name the system of each run:
J_897, trace 1 (8 x 20):
[[ 13   7  22  27  -2  26  35   3 -38   3  11 -12  14  -7  19   1   7 -12
   24  25]
 [-11 -11 -27  43 -10   8  12   9 -31  13  13  16 -14  14   1  -1  38 -11
   11  20]
 [-39   5 -31   6  -9 -19  -9  -2   2  25 -17  20 -35  17 -12 -24  18   8
   -7   5]
 [-25  12  -6 -35   7  -5 -31 -13  23  11 -15   7 -21  -3 -35   0 -25  25
    2   9]
 [ 20   7   8 -35   7   1 -37 -23  16 -15 -10  -9  14 -33  -2  24 -21   3
  -11  18]
 [ 41   4   0  -8   8  17  -2  -8 -15 -28   5 -33  14 -19  18  21   8 -12
  -28 -17]
 [ 14   0  16  22  -9  13  20 -21 -20 -20  26 -20  -1  21  26 -11  27  -8
   -3 -36]
 [-20  18  25  25 -12   8  38 -13 -22  20   1   3  -8  24   7 -29   6   8
   31   1]]
J_867, trace 2 (8 x 20):
[[ 11   1  25  15 -22 -13   1 -26  14  -3 -15  42  42  14  -4   7 -24   4
   14  -3]
 [ 33  15  12  -6  14  11  35  16  -9  10 -27 -34  32 -15  15   2 -15  -2
   -4 -12]
 [ -8 -22  13  -4  21   6  -1  23   8   7  41 -39 -15 -16  17 -15  14   0
   30   9]
 [-29  -1 -13  25 -16  -4   3   4 -30  -8  18  24 -28   7  15 -11  28 -19
  -12  26]
 [  3 -13 -22  21 -11  -1   3  16   3  -5  -2  47  12  26 -40  27 -14   2
   -5 -12]
 [  1  13  14  -9  -2 -22  17   1  22  33 -47   8  30  -1   0 -17 -26  15
   14  -3]
 [  0   6  15 -34  23   0  12  33   5 -12   5 -42  -9 -25  20 -13 -16  -6
  -23 -11]
 [-14 -24  20   2  -3  -8 -24  -3   6 -27  48   6 -11 -14  26  -4  15 -15
    9  24]]
J_867, trace 3 (8 x 20):
[[ -4 -26   6  31 -21 -20 -20 -30   9  -3  26  26   8  11  21  -7  31  -7
   19   4]
 [ 16  20  -6  27 -13  14  40  -2 -31  -2 -21  12  16  29  -8   6   1  -4
  -16 -28]
 [  0  -3  21  -7  15  16  14  15  15  22   7 -13  10   3 -29   2 -31  23
   46   1]
 [-24  17  -3 -13   8  -7   6  16 -14  17 -17 -16 -20 -30  23 -22   4  -9
   -7  44]
 [ -5 -30 -31  -5   7  -8 -26  30  13 -23  28  10 -17  -3 -10  19  11 -10
  -26  -7]
 [ -7  -4  11  18 -28 -34  -9 -34  16   1 -16  42  20  19  14 -13   5  -1
    1 -10]
 [ 29  20  14  -6   4  15  34   7 -10 -14 -18 -13  23  10  -4  10 -25   1
  -22 -37]
 [  2  -9  38  -9  14  10  -1   1  12  11  24 -28   9 -19   8  -6 -11   8
   47  21]]
J_406, trace 4 (8 x 20):
[[-32  -6   1 -14  -4 -24 -32 -29  28  11   8   0 -29   7   4 -29  15  16
    8 -10]
 [-29  29  18 -18 -12  -1   2  -9 -18 -35   3  19 -25   1  10 -10 -18 -10
  -36  11]
 [ 20   4  -1   0  -2  28  -4  -1 -10 -24   7  21  15   6 -41  45 -30   4
   -3   2]
 [ 44  -5 -16  -3   5   2 -22 -27   6  13 -23 -25  29 -19   9  20  20   1
   -1  -3]
 [ -6 -11  -3 -12  17   3 -12  -3   8   2  29 -48 -33  -2  16 -20  30   5
    4 -23]
 [-29   7  31  16 -20   4   2 -30 -17 -17  32  21 -19  15  15 -18   6  -5
   17  15]
 [  2  30 -16  15 -11  28  23  -2 -42   1 -22  20  -4  12 -26  18  -8  -1
  -12  18]
 [ 16  -1 -26  -8   4   1 -24 -20  21  26 -29   3  11   8 -38  19  -2  26
   10 -14]]
J_897, trace 5 (8 x 20):
[[ -3  10   7  16 -26  -2   3 -12 -22 -30  -3  51  12   7   3  16 -12 -18
  -21  19]
 [ 24   3 -34  19  -5   4  10  -6  -5  21 -36  10  19  25 -29  17   8  11
   -6 -30]
 [  0 -21  -1  -6  12 -18 -18 -10  36  31   4 -28   1  -1   8 -22  20  18
   27 -22]
 [-24  11  30 -31  16   0   8  26   3  -5  12 -23 -16 -30  21 -21 -23  -3
    3  27]
 [  2  -2   6  10  -9  19  -3   7 -23 -40  28  31   2  -3 -11  32 -14 -17
  -12  26]
 [ 21   4 -28  27 -21 -12   6 -17 -11   2 -33  28  22  21   1   8  20  -7
  -26 -22]
 [  2  -5 -13  -3  12  -3   8  -1  20  32  -9 -29  -6  20 -15 -17  11  25
   17 -45]
 [-23  -6  38 -22   8 -11  -9   1  22   7  19 -15  -6 -22  20 -25 -13   7
   32  24]]
J_406, trace 6 (8 x 20):
[[  1   3  -9  -5  -2  -3  10  19 -12 -41  10   6 -11   9  10   3   0 -18
  -53 -30]
 [ 31  -4  31  12  -6  18  13 -15   5 -18  14   4  35  17 -13  20 -23   8
   20 -28]
 [ 23  12   6  -1  12  15  13  -7 -16  28 -20 -43  18 -28  20  -1  11   0
   19  22]
 [-27 -22 -20   5  13   0 -13  17   9  25  26 -13 -34   2 -11 -14  24  10
   31  14]
 [-30   5  -5  17 -27 -28  -3 -18  -7  -6  -9  43 -12  14  18 -21  16 -11
  -15  11]
 [  0  23  -8  -9  -2  11  25  17 -10 -16 -19  15  -3  22 -31  12 -31   5
  -34 -30]
 [ 28   0  20 -18   3  -1 -17 -20  29   4 -18  -2  38 -11 -12  18 -30  16
   20  -4]
 [  7  -4  -6 -25  22  -1 -14  14   3   3   4 -45  -7 -43  29  -4  13 -11
   -9  21]]
J_299, trace 7 (8 x 20):
[[-10  -8  -3   9   3  30   1  10 -10 -15  39  14 -19  21 -45  24 -12  11
   17  -1]
 [  4   4   4  -9 -10 -26 -27 -25  22  13 -36  24  28 -20   9   3 -11   2
    4  29]
 [ 26  -1 -26 -10  23  15  17  32  -6   0  -5 -39  -1  -1  -7  10   5   0
  -27 -37]
 [-20 -13  38   0  -9 -16 -14 -28  20 -13  35   1  -7   7  26 -26   8   2
   21 -10]
 [ -6  36   1   3  -9  18  29   6 -43  -5 -25  10  -4  -3   0   3 -12 -10
  -21  29]
 [ 19 -29 -16  18   3  15 -23  -7  11   6  26   6  10   9 -32  31  12  11
   34  -1]
 [ -2   8 -10 -11  -2 -34  -6  -8  14  27 -46  -8   9 -19  31 -27  12  -3
  -16   6]
 [-12  -4  -8  -6  16  19  19  34  -8 -13  33 -24 -34  18 -17  -2   2   4
  -12 -32]]
J_714, trace 8 (8 x 20):
[[-37  13  -3   4 -13 -17   5 -16   8  16 -14  20 -26  34 -11 -31   2  17
    0 -22]
 [-17  14   7 -33  14  -5   5  24  23  11 -22   4  -2  -3 -33   0 -48  19
    1  -1]
 [ 18   7  -5 -25   1  -5 -33  -9   8 -10 -23   5  19 -37   2  25 -18  -7
  -20  32]
 [ 34   4 -20   4   3  14   0  -5 -27 -23   0 -23   1 -10  18  19  25 -18
  -40 -14]
 [  7 -10  21   8  -3  10  -2 -28   1 -25  41 -18  -9  24  12  -7  19   3
    4 -43]
 [-26  18  41   1  -1  18  23 -14 -11  10  16  -8 -15  11   0 -25 -14  14
   39  13]
 [-11  -8 -18   3  12  13  -8  18  -1  32   0   4  -6 -11 -33  15  -6  12
   38  43]
 [-12  -4 -48   3  -7 -21 -30  -5   1  16 -26  20 -15  -7  -4   2  26  -4
  -23  20]]
J_714, trace 9 (8 x 20):
[[  2  23  17  26 -25   8  23 -42 -30  -4  -8  14   5  24  18 -14  14  -5
    1  -9]
 [  6 -10   3   3  16  14  18  14  13  29   7 -25   5  16 -26  -3  -6  23
   39 -27]
 [-26  -5   8 -16   1 -27 -26  -8  23  20  -7   2  -7 -27  19 -22   1   3
   19  42]
 [ -6   0 -32   3   9   5  16  52 -23  -7  -6   6 -13 -10  -6  11   0 -17
  -32  20]
 [ 13 -19  -8  13 -19 -14 -25 -22  14 -28  10  38  16  20  -8  20   4  -5
  -17 -24]
 [  7  35  23  -1  -9   5  35 -25 -15   6 -32 -10  12  16  12 -20 -13   7
   -8 -27]
 [ 18 -19  17 -19  26  11  -5  15  27  10  18 -36  14 -17  -8   9 -14  13
   32  -5]
 [-12   1   5   2  -4  -8 -17 -10 -15   1   5  -3  -9 -31  37 -11  22 -18
    3  52]]
J_880, trace 10 (8 x 20):
[[  8 -14  11 -29  14  -1 -21   1  33 -24  25 -21  -5   4  -9   7 -15  10
  -11 -43]
 [ -3  19  55  -8  -7   6  11 -34  -5 -18  16 -14   4  -1  29 -21 -12  -1
   13  -3]
 [ 34   1   6  35  -2  30  38   5 -32   1   4  -6  29   9  -1  19   5  -7
   16  -4]
 [  4 -21 -27  39 -18 -13 -14 -20  -7  17  -1  22   8   7  12   0  46  -9
   13  13]
 [-20  10 -40  -3   6 -10   9  15  -6  31 -31 -11 -29   9  -9 -21  21   9
  -19 -10]
 [-31  -6  -5 -23  15  10 -23  13  13   3  24  -1 -37  -3 -34   5 -16  17
   17  18]
 [  1  28  21 -34   1   6 -14 -13  -4 -19 -17  -1   4 -30   3  12 -34  -3
  -18  32]
 [ 43 -16   2  -7   6   7  -7   4   9 -31  11 -12  29  -7   3  32  -8  -9
  -22 -30]]
J_9, trace 11 (8 x 20):
[[  4   7  20  -7   9  12  -7 -28   2  28   0 -38   2 -21  17 -13  11  11
   41  23]
 [ -5   2   7  -9  12  17  10  26 -24 -30  35 -27 -25 -18  22  -3   5 -20
  -21  11]
 [ -3 -20 -17  34 -21   2 -19 -20 -11 -19  28  37  -7  21  -8  15  28  -9
    1   6]
 [ -2  35 -21  -1 -14   1   8 -24 -19  10 -49  17  -4  14 -16   1  -5   6
  -28  -6]
 [  4   2  -7 -22  21  19  -7   0  18  20   0 -28 -12   6 -40   8 -14  31
   22 -20]
 [-23   5  25 -28   7  -7 -24 -15  10   1  12 -18 -19 -32  25 -19  -3   1
   12  38]
 [ 15  -9   4  -8   1   7 -12   9  -7 -51  31   2   0 -10  11  24  -4 -21
  -36  -6]
 [ 25  -3  -8  32 -23   0 -12 -52 -11   0  -5  21  21  18   4  12  28  -1
    6 -12]]
J_9, trace 12 (8 x 20):
[[-38 -10  24 -11  -1 -11  -4   7  14 -22  41   6 -33  16   5 -25  -7   3
    0 -15]
 [ -6   7  22   2 -22  -6  -7 -13  -2 -26  -3  53  19   1  -8  18 -34  -6
   -5  24]
 [ 47   1 -22   2   4   8  -3  -3  -1  12 -35  -5  39 -13 -13  32  -4   1
   -6  -1]
 [ 12  -7  -7  -2  16  -2   3  -7   8  29  -3 -52  -2  -7  23 -23  35   8
   15 -21]
 [-36   2  29  -1   1   1  20  13 -10 -19  38  -9 -32  10  20 -31   0  -5
    1  -6]
 [-13  -4   6  21 -18   5   1   5 -13 -23  16  53   4  11 -21  22 -19  -8
    5  28]
 [ 22   8 -38   5  -3  -4 -11  -4  -5  23 -49  15  22  -8 -18  25   4   1
  -14  13]
 [  8  -5 -19 -19  21  -7  -6   3  22  25 -14 -47 -10  -2   1 -15  16  16
   -2 -37]]
J_880, trace 13 (8 x 20):
[[ -3  12   5   8 -23  -7 -13 -44   8  10 -27  42  16  19 -24   8 -14  15
   14   5]
 [ 24  -3 -11 -14  19  -9   0   5  23  37 -34 -33  24 -14  -1  -4   0  16
   13 -14]
 [-10 -26   8  -6  18  -7  -9  27  10  -2  39 -31 -16 -24  31 -15  18 -12
   11  13]
 [-20  21   9   4 -11  10  24  15 -35 -31   9  17 -18   3  11  -3  -9 -19
  -31  16]
 [ 11  -1 -10  16 -16   7  -4 -13  -1 -14  -6  45  17  28 -40  31 -16   7
   -2 -14]
 [  9   2   2  -9  -4 -24 -17 -35  32  31 -36  -4  21  -1   6 -14   4  19
   14 -14]
 [  3 -12   4 -12  28   2  16  35   9  20  12 -52  -6 -18  16 -18   7   3
   15  -8]
 [-24  -5  16  11  -5   9   5  16 -24 -24  40  11 -19 -11  18  -2   5 -21
    2  39]]
J_299, trace 14 (8 x 20):
[[  9  -5  32 -16  17   2   5   9  26  21   0 -21  23 -16  -3  -5 -27  16
   42   7]
 [  7 -10  10  -7  15  -6  12  41  -4 -10  10 -22  11 -35  38  -5   0 -24
  -11  23]
 [  6 -24  -4  35 -15  -5   7  10 -14 -29  34  23   5  15  19   7  25 -24
  -12  -8]
 [ -3  12  -6  34 -27  -9  20 -25 -13  17 -29  38  16  31  -4  -9  10   3
    5  -9]
 [ -3   5  -9   3  12  12  22  18   5  43 -20  -9   4  12 -35  -3 -14  26
   35  -5]
 [-16 -19  12 -22  19 -21  -9  36  32  15   8 -11   1 -28   8 -12 -16   1
   19  23]
 [ -1 -12  -1  -5   2 -13   8  42  -3 -36  12  11   4 -11  19   6  -9 -28
  -41   0]
 [ 15  -9  14  28 -23  -5   8 -19  -2 -29  11  36  25  31   1  10  -1  -7
   -7 -32]]

runs to name:
trace 15 (2 x 20):
[[ 15   1   2  26 -16  16  13 -11  -6  -7  -1  37  23  34 -38  25 -16  10
   13 -17]
 [  9  21  11  -6   7   5  23   2   2  40 -42 -13  23  -9  -9  -6 -24  16
   26  12]]
 -> J_867
trace 16 (2 x 20):
[[  2  16 -21   0  -8   0   2 -30  -5   1 -17  -9 -16  30  -8 -11  19  12
  -28 -49]
 [-14   9  30 -38  14   1  -2  -6  25  -8  11 -25 -16   4  -9 -16 -29  22
    6 -28]]
 -> J_714
trace 17 (2 x 20):
[[  7 -34 -38  21  -3  -6 -29  -4  10   1  23   6  -9  12  -6  12  42  -2
    1 -14]
 [-37  22  12  -1 -14 -18  18 -12  -4   0 -12  14 -24  25  12 -39   0   4
  -17 -22]]
 -> J_714
trace 18 (2 x 20):
[[ 21 -18  19  23  -9  21  -6 -17  -3 -16  33  18  25  11 -16  29  -4   3
   34   1]
 [ 26  14 -19  15   2  10  12 -15 -29  25 -28 -28  10 -13  20   0  34  -7
   -4   8]]
 -> J_406
trace 19 (2 x 20):
[[-29  40  14 -14 -14  12   5 -20 -26 -16 -10  23 -24   4 -12  -3 -25   2
  -18  22]
 [ 20  -3 -20 -11  10  26 -27  -4   2  -5   5   1   2  -5 -45  44 -15  14
    5   8]]
 -> J_9
trace 20 (2 x 20):
[[-12 -16  13 -15  12 -20   7  43  33  14  -3  11  16 -11 -10  -4 -34   7
   20  11]
 [-14  -1   9 -10  -1 -32  10  30   5  -6 -12   0   4 -24  42 -25  -3 -22
  -28  15]]
 -> J_867
trace 21 (2 x 20):
[[ 15 -20 -11  25 -12 -11 -21 -40   8  16   7  -1  10  11  14  -5  44   4
   21 -14]
 [-24  27 -17   0   2   0  24   1 -20  32 -30 -16 -29   8   3 -31  15   7
   -7   1]]
 -> J_299
trace 22 (2 x 20):
[[  6 -34   9   9   8  11  -1  30   5 -29  53   1   3   4  -4  18  -2 -10
    7  -8]
 [-12  24  19  13 -29 -17  10 -34 -16 -12 -20  32   6  10  27 -19   1 -10
  -15   8]]
 -> J_880
trace 23 (2 x 20):
[[ 11  -6  10  -3 -12  -5 -36 -48   6 -34  23  -3  -3   1  21   5  21  -6
  -16 -17]
 [  8  38  -3   3 -11  21   9 -45 -35   2 -23 -12 -13  10   2  -3  14   4
  -17  -8]]
 -> J_299
trace 24 (2 x 20):
[[-26   1  10 -15   9  19 -26 -14  -1  -4  35 -10 -33 -11 -15   3  -1  12
   26  33]
 [-23  19 -30   3  -5  19 -11  -9 -29   5  -5  15 -36   3 -27  10   8   3
   -6  35]]
 -> J_714
trace 25 (2 x 20):
[[  6  20 -15 -20  15   5  14  27 -18   2 -27 -23  -4 -31  14   0  -5 -13
  -33  20]
 [ 22 -31  -9   3   1   2 -29   0   9 -37  39   2   3  -1   1  29  15 -13
  -16 -19]]
 -> J_714
trace 26 (2 x 20):
[[ -2  -7  -3  24 -18 -15   5 -10  14  25 -24  43  25  28 -25   2  -8  15
   25  -7]
 [  3   4  -2 -14  18  -7  27  35  16  36 -33 -17  17  -5 -12  -8 -23  15
   12 -10]]
 -> J_299
trace 27 (2 x 20):
[[-16 -20  24  23 -14 -22   5  11   6   0  17  31  17  -5  28 -15   2 -16
   25  31]
 [ -1   2 -24  21   2   2  41  50 -24   5 -16  12   4   7  -2   1   1 -16
  -22   1]]
 -> J_406
trace 28 (2 x 20):
[[ 17   0  -6  15  -7  -5  -8 -31   9  40 -32   9  30   1  -7   4   8  15
   34  13]
 [  0  -7 -30 -10  18 -20   4  30  10  33 -24 -33  -8 -17  18 -20  23  -1
  -13  -8]]
 -> J_714
trace 29 (2 x 20):
[[ 32 -17 -43  17  15  13   7  31 -14  14  -4 -19  10  -9  -5  25  27  -9
   -9  -4]
 [-24  -8 -20  12  -4 -20  -3  -9   7  26  -1  -9 -27  15  15 -37  42   5
    5 -16]]
 -> J_9
trace 30 (2 x 20):
[[-42   2  -1 -26   7 -17 -21   3  10   2  12 -14 -45 -11  14 -30   9   2
   -9  15]
 [-19  13 -10 -19  -5  10 -15   2 -13 -38  10  25 -28   1 -20  18 -19  -6
  -36  12]]
 -> J_299
trace 31 (2 x 20):
[[-15  24  16 -41  17   6  -5 -13  12   4  -7 -39 -25  -5  -7 -18 -18  22
   -4 -18]
 [ -6  -7  36 -19   7  13 -23 -11  10 -30  44  -7  -7 -16   2   8 -18   2
   18  18]]
 -> J_9
trace 32 (2 x 20):
[[-33  28  32 -16  -1  -7  18  -4 -11   3  -7  -9 -17 -12  28 -36 -13  -3
   -1  23]
 [  6 -15 -11  -7   9  16 -14  30  -9 -38  32   6  -7 -16 -11  33  -8 -16
  -22  17]]
 -> J_867
trace 33 (2 x 20):
[[  8  -3  15   1 -11  12 -35 -41 -10 -36  31  10  -2 -12  10  21   8  -9
    0  22]
 [ 26  19 -30  10  -9  12  -9 -36 -26   5 -29  -5   5  -3   3  14  29  -5
  -23   2]]
 -> J_299
trace 34 (2 x 20):
[[ -9 -20 -19  -6  21 -13  15  64   6   6   8 -20 -11 -13  13 -11   7 -12
  -15  -1]
 [-39  -3  14  -2 -11 -12  -4  15   0 -29  26  40 -22   6   1  -7 -17 -11
  -12  18]]
 -> J_880
trace 35 (2 x 20):
[[ -4  -8 -17  20  -2  13  -2   7 -33 -19  31  -7 -23  -6  20   4  37 -23
  -17  17]
 [-28  21 -14  12 -21  -2   6 -24 -20  -7  -6  23 -32  32  -5 -17  13   2
  -24 -15]]
 -> J_897
trace 36 (2 x 20):
[[-12  15  13   5 -21  -1   4 -25 -19 -39  13  21 -16  23  13  -7   4 -11
  -34 -21]
 [ 14  18   3  14 -13  25   7 -29 -15   0 -10  26  14  27 -41  26 -18  17
   16  -5]]
 -> J_9
trace 37 (2 x 20):
[[ -7 -12 -51   4   0  -5 -18  16  -5 -10   4  17 -25  10 -20  15  21  -6
  -37  -9]
 [-10  -2   7  -1 -17 -25 -17 -30  31   5 -17  36  11  25 -17  -6 -12  18
    6 -22]]
 -> J_867
trace 38 (2 x 20):
[[  7   6 -16 -11  -6  -8 -32 -17  10   6 -33  29  18 -15 -22  28 -17   5
   -6  30]
 [ 36  -7 -30 -20  17   1 -23   0  13  -1 -16 -33  10 -18  -4  22  12   2
  -27 -23]]
 -> J_897
